In the rows, zero is written as 128.
Rotation paths and how fast each direction turns (degrees each step):
Each turn is a multiple of 5 degrees from 10 to 175, or 0.
Each row of a path follows its step; steps can be skipped.
Path 1:
step 1: [126 123 129 120 131 140 117 134 137 142 126 129 136 123 126 130 121 122
 128 123 119 122 146 123 131 139 116 133 126 129 137 123 132 117 129 136
 130 121 137 135 125 133 135 129 129 128 126 134 116 130 138 136 100 143
 130 122 137 133 119]
step 3: [133 111 126 125 124 112 134 140 129 139 136 133 113 121 129 143 128 121
 130 137 131 132 122 117 125 135 139 129 120 126 121 129 130 119 116 128
 123 130 117 134 120 140 130 129 126 122 105 125 127 126 129 138 122 127
 138 122 144 126 137]
step 6: [122 113 148 132 128 128 125 136 132 139 139 125 126 118 141 135 125 117
 125 131 138 116 133 135 124 139 120 111 119 134 124 128 122 116 116 126
 113 128 119 124 123 133 134 135 118 128 114 131 122 127 139 121 125 133
 139 122 128 124 125]
step 9: [122 120 134 124 128 121 124 128 126 133 132 113 118 122 131 142 124 142
 121 126 118 124 133 126 114 142 118 119 129 126 126 140 126 123 119 126
 123 119 128 115 120 136 139 128 133 121 123 141 113 138 129 131 118 113
 134 110 125 131 126]
step 11: [140 128 131 126 114 131 119 139 133 144 140 125 138 122 121 139 124 123
 137 128 121 149 130 135 117 135 134 127 119 135 136 120 111 121 128 121
 129 136 130 136 124 127 136 136 125 144 122 132 127 130 136 119 113 129
 127 127 141 126 132]
step 13: [126 123 119 135 127 129 142 137 123 130 127 129 106 125 112 138 131 140
 133 137 127 132 131 135 119 120 107 136 119 130 120 118 134 119 118 118
 126 121 115 140 121 125 139 124 124 124 121 123 114 126 135 131 125 123
 130 135 123 132 136]
step 21: [142 132 142 139 119 128 129 135 127 128 119 127 130 130 115 135 134 128
 135 130 116 132 127 122 121 124 114 120 119 138 122 106 120 135 119 129
 132 138 120 127 126 123 120 138 135 121 130 117 128 134 124 124 104 122
 136 134 132 127 126]
step 30: [130 123 126 130 119 123 127 142 140 123 136 130 117 126 113 126 137 123
 124 129 119 140 131 123 135 130 126 135 124 126 124 116 136 119 128 145
 118 123 127 139 126 135 144 133 134 115 122 119 118 138 133 140 112 136
 124 142 132 133 134]
Directions:
[129 128 130 131 127 125 127 123 131 125 127 130 127 127 128 125 132 130
 123 130 129 127 130 131 130 124 125 125 127 129 128 127 126 126 127 130
 128 128 124 130 128 128 130 128 128 127 129 125 128 130 134 126 129 129
 130 131 127 125 128] => 45
[125 132 128 126 126 126 125 131 130 128 130 128 131 130 125 124 129 128
 124 128 128 132 131 130 130 130 126 131 128 128 129 127 132 125 128 127
 128 124 131 125 126 125 128 130 131 128 131 130 128 128 129 131 130 129
 128 125 129 129 130] => 100
[131 129 131 129 127 126 128 130 128 127 128 127 127 128 128 130 130 128
 122 128 125 128 127 124 130 128 130 129 129 131 130 129 130 130 127 130
 134 127 126 126 131 130 130 125 128 128 127 128 128 126 126 128 128 120
 130 127 128 130 131] => 65
[128 131 127 128 128 125 129 129 126 129 125 128 127 127 128 132 129 126
 130 128 132 127 129 132 128 125 126 130 128 130 122 126 127 129 125 126
 134 129 130 129 128 126 127 128 129 130 131 125 131 129 126 130 127 128
 129 127 126 125 132] => 135
